Each row is where one point has got to under a steady rotation. How many steps took it there?
The counts run from 0 to 702.
+0.61 +0.19 -0.79 -0.65 -0.88 +1.19 -1.10 -1.14 +1.29 -0.18 -3.14 +2.39
 -0.95 -4.24 -1.74 -1.67 -0.12 +0.40 +0.15 -0.94 +0.48 -2.87 -0.40 +0.38
 +1.49 -1.54 -0.05 +0.68 -1.08 +1.80 -0.29 -0.01 +0.60 -0.09 +0.00 +0.54
 +1.24 +0.67 -1.91 +0.11 -0.79 -3.23 +2.45 -3.65 -1.42 -1.50 +3.73 | 436
+4.40 -1.22 -2.30 -0.61 -1.86 +1.38 -3.28 -0.24 -1.72 +1.59 +0.71 +1.91
 -2.34 -4.06 -0.74 -0.81 +0.44 +0.62 -0.32 -0.13 -1.70 -2.08 -0.32 -0.88
 -0.07 -1.28 -0.87 +1.56 +0.13 -1.55 -1.39 +1.17 +1.22 -1.62 -0.54 +0.88
 -0.28 +1.87 -0.56 +1.64 -0.29 -0.97 +1.27 -0.63 -2.99 -0.31 +1.83 | 359
-0.30 +1.83 +0.03 +0.48 -2.47 +2.05 -1.99 +0.11 -1.82 -0.39 +0.24 +1.18
 -0.79 -3.34 -1.16 +1.29 +0.85 -1.94 -0.66 +1.23 -0.69 -2.61 +3.18 +0.87
 -0.49 -1.06 +0.16 -1.19 +0.98 +0.13 +1.04 -0.69 +0.07 +0.80 -0.63 +1.21
 +0.24 +0.47 -1.82 +1.23 -3.21 -2.14 +4.22 +0.48 -2.61 -1.31 +2.36 | 267
+3.71 +0.35 -1.21 -0.02 +0.31 +0.63 +0.12 -0.66 -0.68 +0.32 +0.95 +2.09
 -0.26 -2.75 -0.61 +0.28 -0.67 +2.41 -2.01 -2.53 -2.88 -3.46 +1.69 -0.67
 +0.04 -3.14 -1.15 +2.06 +0.96 +1.73 -0.99 -0.26 +0.35 +1.11 +0.36 +0.61
 +1.69 +1.98 +0.08 +0.61 -0.43 -1.48 +2.57 -1.74 -2.36 -0.81 -0.37 | 561
+1.92 -2.17 +0.25 +0.82 -0.83 -0.52 -2.13 -2.19 -1.50 +1.00 +1.10 +0.22
 -2.94 -0.98 -1.36 -2.04 +1.88 +1.30 +1.00 -1.97 -2.89 -3.65 +1.10 -0.47
 +0.14 -1.93 -0.38 +2.82 +0.34 -0.16 -1.91 +1.32 +2.06 -1.00 -0.58 +2.63
 +0.12 +3.40 -0.89 +1.08 -0.14 -0.61 +1.91 -0.50 -1.25 -0.73 +0.07 | 611
+0.23 -0.41 +1.36 +0.12 -0.56 +0.38 -1.73 -1.81 -0.74 -0.99 +0.35 +1.04
 -2.82 -0.71 -0.23 -0.15 -0.06 -0.57 -1.99 -0.41 -1.89 -3.66 +1.43 -0.54
 -2.70 -1.14 -0.19 +2.11 +1.79 +2.22 -1.62 -1.22 +2.03 +1.58 +1.03 +2.68
 +2.52 +2.85 -0.77 +2.48 -1.88 -1.72 +2.74 +0.35 -0.37 +1.22 +1.89 | 698
+2.11 -0.80 +0.01 -0.41 +0.52 -0.17 -1.91 +1.57 -1.20 +0.92 +2.97 +1.29
 -1.85 -2.69 -1.36 -1.02 -0.53 +2.65 -0.99 +0.12 -0.19 -3.25 +1.01 -0.90
 -1.18 -0.31 +0.34 +2.00 -0.10 +0.82 +0.66 -3.02 +1.38 +1.43 +0.74 +2.06
 +2.45 +2.85 +0.32 +2.65 -0.42 -0.68 +2.67 -1.91 -0.81 -1.97 +2.23 | 582
-0.07 +1.24 -0.56 +0.45 -1.48 +1.13 +0.83 +0.07 -0.83 +0.23 -0.79 +0.14
 -0.82 -1.78 +0.26 +1.07 -0.96 -0.47 -1.09 -1.66 -1.86 -4.48 -1.49 +1.70
 +1.99 -1.23 -0.51 +2.40 +0.86 +0.28 -0.41 -0.95 +1.16 +1.46 +0.11 +2.24
 +0.17 +1.90 -0.14 -1.11 -2.86 -2.95 +4.91 +0.64 -1.79 +0.22 +2.33 | 317
+2.10 -0.77 -0.23 +1.41 -0.86 +1.09 -1.16 -1.35 -0.36 +0.76 +1.31 +2.44
 -2.85 -1.90 -1.73 -2.39 +0.75 -0.11 -0.35 +1.77 -1.73 -0.29 +1.56 -0.79
 +1.54 -0.85 -0.64 +1.32 +1.46 -0.11 -0.11 +0.43 -0.81 +0.42 -1.11 +0.07
 +0.01 +0.95 -2.00 +0.63 -2.87 -3.17 +1.93 -3.63 -3.15 -2.74 +1.06 | 29
-0.30 +0.29 -0.54 -1.04 -1.43 +1.68 -1.79 -2.23 -0.67 +0.76 +0.01 +0.38
 -1.95 -2.34 -1.43 +2.45 -0.59 -0.23 -0.76 -1.16 -0.60 -1.26 +2.16 -0.29
 +0.76 -1.78 -0.57 +1.88 +3.77 +2.86 -1.22 -0.57 -0.69 +0.86 +0.16 +1.98
 -1.03 +0.60 -2.09 +0.99 -2.41 -1.49 +4.56 +0.52 -2.72 +0.13 +1.68 | 482
-0.61 +0.23 -1.45 -2.02 -1.38 +1.22 -1.23 +0.13 -1.38 +1.36 -1.61 +0.68
 -2.08 -2.57 +0.20 -0.81 -0.12 +1.85 -1.43 +0.00 +0.45 -4.00 +1.43 +0.40
 -1.79 -2.23 +0.96 +1.04 -0.62 +0.12 +0.71 +1.16 +1.96 -1.93 +0.64 +2.62
 +0.88 +4.04 -1.68 +0.58 -0.87 -1.88 +2.85 +0.26 -0.69 +1.03 +2.14 | 690
-0.71 +0.67 +1.46 +0.90 -0.94 -0.21 +0.64 -0.55 -1.74 +0.03 -0.84 +0.60
 -2.03 -1.05 -1.48 +1.15 +0.37 -0.17 -0.40 +0.06 -0.62 -4.27 +1.39 +2.55
 +0.95 -1.41 +1.50 +2.90 -0.35 +0.65 +0.51 -0.72 +2.13 +2.27 -0.53 +0.68
 +1.12 +0.76 -1.13 -0.17 -1.85 -3.33 +5.10 -0.72 -0.93 -1.92 +2.80 | 15
+0.20 -1.10 +0.58 +1.27 +0.13 +0.03 -1.22 -2.22 -1.80 +0.63 -0.37 +1.62
 -2.59 -1.06 -1.60 +0.34 +1.02 +0.70 -0.09 +0.28 -2.50 -2.27 +0.83 +2.07
 +0.41 -0.20 +1.19 +3.16 +0.09 -0.45 -1.51 +0.39 +2.96 +2.66 -0.81 +1.47
 +2.49 +2.34 -0.45 -0.23 -1.75 -2.43 +3.95 -1.70 -0.91 +0.29 +0.90 | 12
+1.56 +1.26 -0.98 -1.10 -1.29 +2.43 -1.62 -0.26 -0.30 -0.10 -0.93 +1.38
 -2.36 -2.56 -0.02 +0.25 -1.24 +2.12 -3.03 -0.38 +1.06 -2.18 +1.46 +0.16
 +1.64 -1.54 -0.41 +1.57 +0.04 +1.96 -0.21 -0.20 +0.59 -1.06 +0.52 +0.25
 +2.68 +1.98 -1.67 +0.87 -1.40 -3.68 +2.28 -3.23 -1.14 -0.72 +2.82 | 252
+2.30 -0.72 +0.36 -0.33 -2.30 +0.94 -0.90 -1.87 +0.51 -0.25 +0.44 +1.94
 -1.46 -3.19 -1.70 -0.39 +1.18 -0.37 -1.10 -1.71 -1.18 -2.94 +1.68 -2.54
 -1.99 -3.72 -1.09 -0.27 +0.46 +2.03 +0.11 +0.97 +0.61 -0.38 +0.38 +0.43
 +0.44 +0.65 -2.61 +2.74 -0.17 -1.98 +2.18 -0.27 -2.54 +0.68 +2.05 | 678
+1.21 -0.84 +1.43 +1.15 -0.58 +2.00 -0.59 -1.88 -0.45 +0.33 +1.91 -0.03
 -2.21 -2.03 -1.28 -1.12 +0.81 -1.98 +1.58 -1.28 -2.58 -2.81 +0.84 -0.91
 +0.34 +0.19 -1.08 +1.50 +2.28 +0.15 -2.06 -2.17 +2.58 +0.96 -0.22 +2.52
 +0.20 +0.85 +0.81 +1.30 -1.87 -0.37 +3.57 +0.25 -3.48 +0.47 +1.85 | 99
-0.11 -0.49 -0.91 +0.37 -1.68 -1.23 -2.49 +0.30 +0.15 +0.97 +1.49 +1.23
 -0.82 -3.28 -2.50 +0.24 +0.41 -0.73 +2.00 -0.75 -0.18 -2.33 -1.71 -0.58
 -0.11 -0.66 -0.53 +2.30 +1.11 -0.04 +0.55 -0.97 -0.32 +1.21 -0.53 +2.61
 -2.53 +1.30 -1.64 +1.43 -1.34 -1.14 +4.50 +0.87 -2.72 -2.07 +3.01 | 597
+2.54 +0.22 -1.81 +1.42 +0.03 +2.21 -0.89 +1.21 -3.24 +1.12 +0.74 +0.11
 -2.20 -2.06 +0.71 -1.06 -0.35 -0.21 -0.76 +1.49 -2.03 -2.06 +0.91 +2.29
 +1.14 +1.13 +0.45 +2.11 +1.12 -0.85 -0.50 -0.31 +0.39 -0.47 -1.49 +1.52
 +0.19 +2.43 +0.96 -1.61 -3.30 -1.61 +3.65 -0.94 -2.15 -2.20 +1.67 | 336
+0.28 -0.51 +0.54 -1.10 -1.58 -0.02 -2.47 -1.32 -0.56 +0.41 +1.00 +0.66
 -1.18 -3.21 -1.01 -2.31 +0.53 -0.18 +2.81 -0.96 +1.26 -3.08 +0.27 -0.65
 +0.47 -0.72 +0.04 +1.63 +1.41 +1.01 -0.39 -1.75 +0.90 -1.49 +0.67 +2.27
 -0.53 +1.22 -1.35 +3.30 -0.51 -2.32 +1.46 -1.40 -0.72 -3.06 +3.48 | 602
+1.33 -2.00 +1.24 +1.58 -1.34 +0.37 -1.78 -1.63 -1.52 -0.74 -0.77 +1.89
 -1.53 -2.46 -1.12 -0.52 -0.31 -1.75 -0.96 +0.61 -0.43 -2.18 +1.31 +0.34
 -0.60 -0.53 -0.21 +2.07 +1.46 +3.47 -1.94 -0.76 +1.03 +2.06 -0.62 +0.08
 +2.35 -0.39 +1.15 +0.67 -0.88 -2.57 +3.80 -1.99 -2.01 -1.93 +2.86 | 649
+2.23 +0.64 -0.74 +0.32 -0.89 +1.41 +0.02 +1.30 -3.94 -0.12 +0.11 +0.11
 -0.93 -3.60 -1.35 +0.72 -1.32 -0.58 -0.14 +1.39 -1.61 -4.47 +2.07 +1.85
 -0.21 -0.27 +1.17 +2.05 +0.66 +1.50 +0.32 +0.22 +0.19 +0.88 -0.71 +1.16
 -0.37 +1.89 +0.89 -1.30 -0.48 -0.29 +4.16 +0.77 -1.76 -2.09 +1.56 | 151
+0.71 +1.05 -1.62 +0.66 +0.63 +1.13 +1.25 +0.48 +0.86 +2.17 -0.02 +0.27
 -1.40 -1.00 -0.58 -2.79 +0.06 +2.23 -0.90 -0.76 -2.14 -3.37 +0.03 -1.13
 +0.29 -1.45 -1.11 +1.76 +0.24 -0.90 -0.51 -0.60 +0.38 -2.14 +0.60 +2.82
 -0.81 +4.85 -0.70 -0.41 -2.25 -2.74 +2.43 +0.12 -2.55 +0.03 +0.74 | 307
-0.89 -0.71 -0.11 -1.67 -2.58 -0.11 -1.41 -2.74 -1.35 +0.96 -0.26 +0.89
 -1.82 -1.86 -0.18 -0.06 +0.64 -1.21 +1.41 -1.26 -0.88 -3.73 +0.79 -0.28
 -0.93 -2.69 +0.07 +1.55 +1.90 -0.55 -0.68 +0.50 +2.17 -0.34 +0.14 +1.52
 -1.57 +0.36 -1.42 +1.96 -1.78 -1.50 +3.91 +1.99 -3.06 +0.00 +2.15 | 294
+0.73 -0.68 -1.69 -0.81 -0.98 -0.37 +1.59 +0.53 -2.24 +1.41 +0.02 +0.88
 -2.63 +0.03 +0.49 -0.80 -0.70 +0.82 -0.49 +1.56 -0.39 -3.91 -0.48 +1.26
 -0.40 -1.18 +0.73 +4.57 +1.54 -1.56 +0.85 +0.55 +0.54 +0.14 -0.06 +1.78
 -0.90 +2.09 -0.63 -0.87 -2.40 -1.69 +4.36 -0.49 -2.43 -1.98 +2.17 | 528
+2.79 +1.24 -1.25 -1.23 -0.78 +0.93 -2.81 -1.30 -1.68 -0.58 -0.71 +1.43
 -1.31 -3.54 -0.10 +0.62 -1.04 +0.44 -0.77 -3.35 -1.24 -3.88 +1.93 +0.61
 +0.21 -1.87 -0.86 +2.00 +1.74 +2.58 -2.28 -1.15 +0.26 -0.67 +0.60 +2.27
 +1.08 +1.78 -0.60 +2.74 +0.21 -0.21 +1.82 -1.21 -0.26 -0.98 +2.10 | 369
+1.67 +0.97 -0.61 -0.57 +0.47 +0.81 -1.32 -2.69 -1.17 +0.73 -1.55 +3.05
 -2.67 -2.00 -0.73 +0.17 -0.34 +0.75 -0.13 -1.38 +0.51 -1.25 +2.83 +0.61
 +0.11 -0.43 -1.42 +3.17 +2.33 -0.14 -2.23 +1.10 +0.36 +0.29 -0.03 +0.06
 +0.06 +1.07 -1.11 +0.88 +0.47 -1.59 +2.19 -2.15 -4.20 -1.45 +2.72 | 40
-0.69 +0.27 +0.54 +1.59 +0.43 +0.49 -1.04 -2.37 -1.15 +0.80 -0.59 +2.03
 -2.04 -1.74 -1.39 +0.17 +1.05 +0.41 +0.33 +0.41 -1.87 -2.84 +1.32 +2.26
 +0.24 +0.35 +0.67 +3.16 +0.71 -1.27 -1.97 -1.22 +2.90 +3.30 -0.17 +0.85
 +1.49 +1.59 -1.24 +0.83 -1.30 -3.40 +3.44 -1.49 -1.04 -0.22 +1.38 | 13
+1.31 +1.06 -0.50 +0.19 -0.18 -0.03 +0.88 +0.39 +0.12 +0.62 -1.44 +1.36
 -0.57 -2.87 -1.63 +0.67 +0.16 +0.46 -1.49 -2.01 -0.04 -3.08 +2.72 -0.93
 -1.98 -2.97 -1.47 +0.81 +1.39 +3.14 -0.21 +0.91 -1.82 -1.33 +0.43 +1.23
 -0.90 +1.99 -1.21 +0.42 -0.25 -1.27 +3.71 -0.09 -3.02 -1.14 +2.56 | 674
-1.10 +0.11 -1.62 -1.81 -0.93 +1.49 -0.71 +0.42 -0.85 +0.26 +1.48 +0.12
 -0.84 -2.38 +0.69 -0.75 -0.58 +1.63 +0.31 +0.15 +1.03 -2.45 +1.16 +0.01
 +1.27 -0.14 +0.12 +1.16 +2.12 +0.95 +2.06 -0.24 -0.50 -0.52 +0.40 +3.53
 +1.08 +3.16 -0.40 -0.34 -2.97 -2.34 +4.42 -1.14 -2.41 -1.50 +2.20 | 86
+0.50 -0.58 +0.87 -0.23 -0.01 -0.60 -0.16 -1.48 -0.32 -0.33 -0.78 +2.72
 -0.34 -1.58 -0.72 -2.29 -0.08 -0.35 +0.72 -0.01 -0.51 -2.12 +2.50 +0.01
 -0.62 -2.08 +1.06 +1.33 +0.60 +2.34 -0.23 -0.03 +1.32 -0.74 -0.25 +0.74
 +3.09 +0.01 +1.09 +0.27 -1.69 -3.94 +3.01 -3.11 -3.53 -2.86 +3.03 | 22
+2.12 -0.67 -1.54 +0.05 +0.16 -0.57 +0.83 -0.17 -1.62 +0.93 +0.33 +1.58
 -0.29 -2.31 -0.41 -0.08 -0.30 -0.40 -0.34 -0.85 -0.88 -3.09 +1.18 +0.19
 -0.47 -1.88 -0.92 +2.78 +2.77 +2.72 -0.74 -1.01 -2.23 +1.79 -0.32 +0.40
 -1.23 -0.64 +0.20 -0.01 -2.07 -0.85 +4.64 -1.67 -3.53 -3.75 +1.39 | 346
+0.58 -1.28 -0.12 +0.34 -1.47 +1.48 -1.24 -0.79 +0.34 +1.74 -0.93 +1.00
 -1.50 -3.60 -3.42 -2.32 +0.55 +0.15 -1.11 +0.74 -2.25 -3.13 +1.63 -2.41
 -2.52 -2.95 +0.12 -0.84 -1.03 +1.84 -0.86 -0.91 +1.27 +0.34 +0.14 +1.05
 -0.26 +1.52 -1.31 +1.39 -0.71 -0.28 +2.78 +0.65 -2.39 +0.57 +1.10 | 680
+2.09 +0.85 -2.99 -1.39 -1.99 +2.00 -0.34 +0.44 -0.16 +1.99 -0.30 +1.13
 -0.92 -4.01 -1.54 -0.99 -1.55 +1.51 -0.61 +0.87 -0.99 -2.75 -1.25 -0.13
 +2.82 -1.57 -0.09 +1.93 +0.48 -0.33 -0.50 -0.99 -0.66 +0.26 +0.69 -0.01
 -2.20 +1.26 -1.74 +0.32 -2.00 -2.67 +2.66 -1.42 -2.69 -2.13 +0.93 | 549
+0.68 -0.16 -0.85 -0.16 -1.13 +0.07 -1.50 +0.15 -0.60 +0.89 +2.23 +1.68
 -2.55 -0.91 -0.09 -0.85 +0.70 +1.13 -1.68 +0.73 +0.91 -1.55 +1.94 -1.32
 -1.86 -0.95 -1.01 +1.70 +2.97 -0.20 +0.95 -0.61 -1.81 -0.67 +0.47 +2.13
 -0.60 +2.42 -2.67 +3.00 -3.12 -3.03 +3.40 -0.83 -2.40 -1.98 +2.30 | 278
+0.98 -0.35 -2.03 -0.50 -1.58 -0.15 -4.38 +0.45 -2.70 +1.88 -1.15 +2.26
 +0.85 -4.35 +0.11 -0.85 +0.20 +0.16 -0.28 +0.75 -0.33 -1.58 +0.84 +0.74
 -1.87 -1.74 +0.86 +0.62 -0.40 -0.54 -0.56 -1.56 +1.82 -0.38 -0.94 +1.12
 +1.21 +1.89 +1.40 +2.05 -1.20 -2.71 +3.14 +0.79 -1.77 -0.93 +2.08 | 574
-1.55 -0.32 -1.04 -0.48 -3.36 +2.02 -2.71 -0.55 -2.65 +0.78 +1.30 -0.22
 -1.23 -2.08 +0.45 -0.90 +0.13 +0.01 -0.15 +2.22 +0.03 -2.84 +1.28 +0.84
 +0.04 -0.25 +0.68 +0.50 +1.76 -0.16 +0.87 -1.35 +1.44 -0.42 +0.03 +2.48
 +0.29 +2.31 -0.59 +1.28 -3.69 -2.62 +3.75 +1.12 -1.22 -1.43 +1.74 | 83
+3.77 -0.27 -0.16 +0.67 -0.57 +2.06 -1.75 -0.02 -3.17 -0.37 +1.78 +1.45
 -2.51 -3.16 -0.93 -0.45 -0.65 -0.94 -0.18 +1.62 -2.58 -3.46 +1.05 +0.74
 -0.93 +1.56 +0.59 +2.86 +0.82 -0.54 -1.24 -0.40 +1.81 +2.13 -0.07 +0.93
 +0.71 +2.52 -0.04 +1.00 +0.08 -0.89 +2.36 -0.18 -0.88 -1.03 +0.87 | 148
+1.86 -1.12 -0.14 +0.03 -0.13 -0.39 -0.53 -2.06 -0.42 +0.65 +1.48 +0.38
 -2.18 -2.10 -1.37 -2.78 +1.24 +2.45 +1.58 -2.23 -2.47 -3.32 +1.38 -0.65
 +0.43 -2.02 -0.49 +2.50 +0.76 +1.01 -0.97 +1.42 +0.69 -1.32 +0.38 +2.38
 +0.45 +3.71 -1.29 +0.61 +0.09 -1.17 +1.69 -2.01 -1.44 -1.34 -0.07 | 610
+2.51 -0.33 +0.07 -0.76 -0.75 +0.64 +0.35 -0.85 -1.15 -0.25 +0.87 +1.40
 -3.65 -0.45 +0.00 -0.08 -1.81 -0.65 -0.31 -0.78 -0.98 -3.61 -1.56 +0.30
 +0.74 +0.15 -0.53 +4.22 +2.51 +0.17 -1.12 -0.62 +0.68 +1.63 +0.27 +1.62
 +0.59 +1.25 +0.16 +1.14 -1.75 -1.64 +2.50 -1.37 -2.37 -1.42 +3.29 | 532
+0.20 -0.40 -0.43 +0.12 -1.40 +0.08 -1.25 +0.09 +0.26 +0.01 -0.38 +2.89
 -0.50 -3.10 -1.38 -0.54 -1.11 -0.42 -1.61 +1.79 +0.89 -1.44 +0.23 -1.11
 -1.69 -0.79 -0.67 +1.69 +1.61 +1.71 +0.35 -0.17 -2.13 +1.93 +0.66 +0.18
 -0.64 +1.23 -2.38 +1.19 -1.88 -4.23 +3.40 -0.18 -3.33 -1.95 +2.94 | 462
+3.56 -0.60 -2.71 -1.63 -0.92 +1.19 -1.87 -0.18 -1.21 +2.03 +0.48 +2.10
 -2.06 -5.00 -1.33 -1.36 +0.66 +2.26 +0.46 +0.10 -1.36 -2.36 +0.16 -0.96
 -0.67 -1.52 -0.04 +1.87 -0.52 -2.13 -0.74 +0.35 +1.50 -0.03 -0.13 +0.29
 -0.77 +1.94 -1.74 +1.89 +0.96 -0.67 +1.77 -1.37 -2.28 -0.55 +1.10 | 360
+2.12 +0.19 +0.04 -0.91 -0.76 +0.04 -0.62 -1.95 -1.91 +0.56 -1.15 +2.70
 -2.77 -1.88 -0.25 +0.88 -0.36 +0.82 -0.54 -1.95 +0.63 -2.67 +2.50 +0.17
 -0.16 -1.82 -0.62 +2.93 +1.70 -0.14 -0.98 +1.53 +1.15 -0.37 +0.02 -0.87
 +0.66 +0.21 -1.65 +1.47 +0.58 -2.07 +2.29 -1.72 -4.05 -1.43 +3.20 | 41
+0.05 +0.03 +0.34 +2.19 +0.83 +0.18 -0.49 +0.71 +0.01 +1.92 -0.61 +0.61
 -1.58 -1.18 -1.70 -2.71 +0.79 +1.60 -0.39 +0.50 -1.83 -3.18 +1.53 +0.33
 -0.27 -1.70 +1.47 +1.69 -2.06 -0.48 -0.35 -1.05 +2.68 -1.93 +0.18 +1.77
 +1.40 +4.55 +0.11 -0.05 -1.63 -4.05 +2.17 -0.50 -0.84 -0.49 +1.47 | 5
